Here are some points, each followed by its number:
(-0.3 0.5 -0.2 0.4 -2.3 -0.2 0.7 2.3 0.6 0.8 1.6 1.2 1.1 -1.4 0.1 1.9) 0
(-0.9 -0.9 -0.2 -1.5 1.6 -0.3 0.5 -1.4 -1.0 -0.6 -1.3 -0.5 -0.8 3.0 0.3 -1.0) 1
(-1.2 -0.2 -1.0 -0.8 1.7 -0.9 1.9 -0.1 0.7 -0.3 0.5 0.3 0.2 2.6 0.7 -0.5) 2
(-0.3 0.5 -0.3 1.2 -0.5 0.0 0.5 0.5 0.1 -0.8 0.6 0.4 0.5 0.1 0.4 0.3) 3
(3.4 -2.3 2.5 -1.3 -0.8 -0.7 -2.1 -2.3 -2.1 -1.7 -2.3 -1.2 -2.4 -0.4 -1.2 -1.6) 4
(-0.2 0.3 -0.3 1.1 -0.5 0.2 0.2 0.3 0.1 -0.8 0.1 0.3 0.6 0.3 0.0 0.3) 5
(0.2 0.4 -0.2 1.6 -0.6 0.1 -1.2 -1.1 2.6 0.5 1.2 1.7 -0.3 -0.5 0.3 1.4) 6
(1.4 1.6 0.6 0.5 -1.1 0.0 1.6 -0.2 0.8 1.6 1.9 1.7 2.0 -0.9 2.2 1.3) 7
(0.4 0.5 -0.2 -0.3 -2.1 -1.1 0.6 2.0 -0.2 0.9 0.6 0.5 0.8 -1.1 0.3 -0.4) 8
(-0.1 0.9 0.2 1.1 -1.3 -0.2 0.1 0.0 1.1 1.3 1.6 0.9 0.7 -0.8 0.9 2.2) 9
(-0.7 -0.4 0.3 0.0 0.8 0.6 -0.3 -1.2 -0.3 -1.3 -1.0 -0.9 0.5 1.0 -0.4 -1.3) 10
(-0.8 0.4 0.5 0.0 2.2 -1.1 2.0 -1.5 0.6 -1.2 0.9 -0.2 0.9 1.1 0.2 0.1) 11
(0.2 -1.2 -0.2 -1.1 0.9 0.3 -0.2 -0.6 -0.1 -0.7 -1.3 -0.5 -0.3 1.3 -0.6 -0.7) 12
(-0.5 0.3 -0.8 0.0 -0.1 -0.5 -0.1 2.1 0.3 -0.7 -0.7 -1.2 0.7 -0.6 -0.2 -0.3) 13
(-0.8 0.0 0.3 -0.4 2.0 -0.4 1.2 -1.5 0.3 -1.3 0.3 -0.6 0.1 1.3 -0.5 -0.4) 14
(-0.3 -1.7 -0.6 -1.3 0.9 1.3 -0.8 -1.2 -1.4 -0.8 -1.6 -1.4 -1.5 1.8 -1.6 -0.8) 15
(0.3 -0.9 0.1 -1.0 1.1 0.4 0.7 -0.9 -0.2 -0.8 -0.7 -0.2 -0.1 1.3 0.0 -0.4) 16
(-0.1 0.2 -0.7 0.2 0.0 0.4 0.5 -0.8 -0.7 0.1 -0.2 -0.3 0.2 0.5 -0.3 -0.1) 17
(-0.3 0.3 0.7 0.1 1.0 0.1 1.1 -0.5 -0.5 0.2 0.6 0.6 1.0 -0.2 0.2 0.7) 18
(-0.1 0.0 -0.5 0.5 -0.5 0.0 -0.6 1.9 1.6 0.7 0.2 0.2 0.0 -1.0 -0.4 0.5) 19
(0.0 -1.3 -0.2 -0.7 0.0 1.3 -2.1 -1.6 -1.1 -1.4 -1.1 -1.7 -0.4 1.1 -0.8 -1.3) 20
(-0.3 0.6 -0.4 0.1 -0.5 -0.1 0.1 0.6 1.0 0.9 0.3 1.7 -0.3 -0.4 1.1 1.7) 21
(0.1 -0.3 0.4 1.4 -0.6 -0.3 0.1 -0.8 0.2 -1.3 1.2 0.5 -0.2 -0.9 0.0 0.1) 22
(-0.2 -0.7 -0.5 -0.3 0.5 0.8 -0.3 -0.7 -0.8 -0.5 -0.9 -0.7 -0.6 1.3 -0.8 -0.2) 23
(0.9 1.0 0.4 -1.1 0.8 0.5 0.8 -1.3 -0.9 -1.4 -0.8 -0.8 1.6 1.5 0.3 -1.3) 24
(-0.6 -0.3 -0.4 -0.3 -0.5 0.5 -0.4 1.4 -0.2 -0.9 -0.8 -1.2 0.1 -0.5 -0.6 -0.4) 25
(-1.0 0.8 0.0 1.2 -1.3 0.0 -0.9 1.0 1.4 0.5 1.4 1.3 -1.0 -0.5 0.5 1.2) 26
(-0.5 0.8 -0.1 1.1 -0.5 0.2 0.5 1.1 1.3 0.4 1.4 1.8 0.6 -0.3 0.7 1.9) 27
(-0.3 -0.2 -0.2 0.0 -1.1 0.1 0.6 1.5 0.0 0.4 0.9 0.5 0.5 -0.7 0.0 0.9) 28
(0.2 -0.5 -0.3 -1.0 0.6 0.4 0.4 -0.6 -0.7 -1.3 -0.1 -0.2 0.0 1.4 0.6 -0.9) 29
(-0.2 -0.5 -0.4 1.3 -1.3 0.4 -1.4 1.8 0.2 0.3 -0.3 1.6 -0.6 -1.2 -0.7 1.4) 30
(-0.6 -0.2 -0.2 -1.3 -0.6 -0.4 -0.9 0.1 -1.1 -1.0 -1.5 -1.4 0.0 -0.9 -0.7 -1.5) 31
(1.0 0.8 1.3 0.7 -0.4 -0.3 0.7 -0.9 0.0 -0.4 0.6 0.3 0.6 0.6 0.9 -0.8) 32
(0.2 -0.9 0.1 -1.0 0.8 0.2 0.0 -0.9 -0.3 -0.7 -1.2 -0.1 -0.3 1.6 -0.1 -0.4) 33
(-0.1 -1.6 -0.3 -0.8 1.7 0.9 0.4 -0.7 -1.7 -0.8 -1.2 -1.3 -0.8 1.2 -0.5 -1.8) 34
(-0.2 0.1 -0.7 -0.9 2.5 0.3 0.8 0.2 -1.2 -0.5 -0.6 -1.0 0.8 1.4 -0.3 -1.0) 35
(0.2 -1.2 -0.6 -1.1 0.9 0.3 -0.3 -1.5 -0.8 -0.3 -0.5 -0.8 -1.3 0.9 -0.3 -0.6) 36
(-0.9 0.8 -0.1 0.8 -0.4 -0.7 1.4 -0.4 1.9 1.7 1.2 1.3 1.4 -0.3 2.3 1.8) 37
(0.2 -2.0 -1.2 -1.0 1.9 0.5 -0.1 -0.5 -1.4 -0.7 -1.7 -1.1 0.3 2.0 -0.4 -1.2) 38
Which two points above are nearest to each new point, looking only along the 7 directions in which the numbered points spread most? Their numbers follow each, nearest first.
(0.3 -0.1 -0.6 0.5 -1.3 0.1 0.0 1.9 -1.4 -0.1 1.0 -0.5 0.4 -0.9 0.3 -0.1) --> 28 8
(-0.3 -1.2 -0.5 -2.3 1.4 -0.4 1.1 -0.6 -0.4 -0.4 -0.3 -1.3 -0.2 1.8 -0.2 -1.7) --> 1 35
(-0.9 -0.1 -0.8 -0.5 1.5 -0.8 1.6 -0.3 0.5 -0.3 0.7 0.3 0.3 2.0 0.5 -0.6) --> 2 14
(-0.4 0.0 0.3 -0.1 1.3 0.9 0.4 0.5 -0.3 -1.1 0.2 0.0 0.6 0.8 -1.0 -0.1) --> 17 5
(2.8 -2.6 3.4 -0.8 -1.2 -0.5 -1.3 -1.3 -1.1 -0.6 -1.7 -1.3 -2.3 -1.3 -2.5 -0.9) --> 4 31
(-1.5 1.2 0.1 1.6 -1.1 0.2 -1.2 1.0 1.7 0.3 1.6 1.0 -1.5 -0.4 0.3 1.0) --> 26 6
(0.1 0.7 0.1 0.9 -1.7 -0.2 -0.2 -0.4 1.0 1.6 1.8 0.6 0.4 -1.1 0.8 2.5) --> 9 27
(0.2 -0.9 0.3 -0.7 -1.2 -0.3 -0.5 -0.6 -0.2 1.8 -0.4 0.9 -1.2 -1.1 0.1 1.0) --> 21 30
(0.3 1.8 0.5 1.0 -0.2 -0.3 1.7 -0.6 0.4 -0.9 1.2 0.9 1.4 1.1 1.9 -0.5) --> 32 18
(0.6 -0.1 -0.1 0.2 -1.9 -1.2 -0.4 1.3 0.0 0.5 0.5 -0.3 -0.1 -1.4 0.2 -0.6) --> 8 19
(0.3 1.4 0.4 0.7 1.8 -0.7 1.7 0.5 0.2 -0.5 0.6 -0.1 2.5 0.9 1.7 0.5) --> 18 11
(-0.1 0.3 0.6 0.4 1.2 0.1 1.1 -0.5 1.2 -0.6 1.8 0.8 1.3 0.8 1.5 0.6) --> 18 11
(0.2 -1.6 -1.2 -1.4 1.4 1.5 -0.1 -1.5 -0.4 -1.2 -2.1 -1.2 -0.9 2.5 -2.3 -0.5) --> 15 38
(0.2 -1.7 0.1 -1.1 1.4 -0.2 0.4 -1.6 -1.8 -1.1 -1.1 -0.8 -0.7 1.5 -0.3 -1.1) --> 34 36
(-0.2 0.3 -0.7 1.6 -0.7 -0.1 -1.4 1.6 0.6 0.6 0.3 0.7 -0.2 -0.6 0.1 0.4) --> 19 30
(0.1 0.0 -0.8 0.0 -0.3 0.5 0.3 -0.3 -0.8 0.0 -0.6 -0.2 0.2 0.4 -0.8 -0.3) --> 17 23
(-0.1 -1.0 -0.3 -1.2 -0.5 1.3 -0.9 -2.0 -0.7 -0.8 -1.6 -0.7 -1.3 -0.2 -0.6 -1.7) --> 20 36
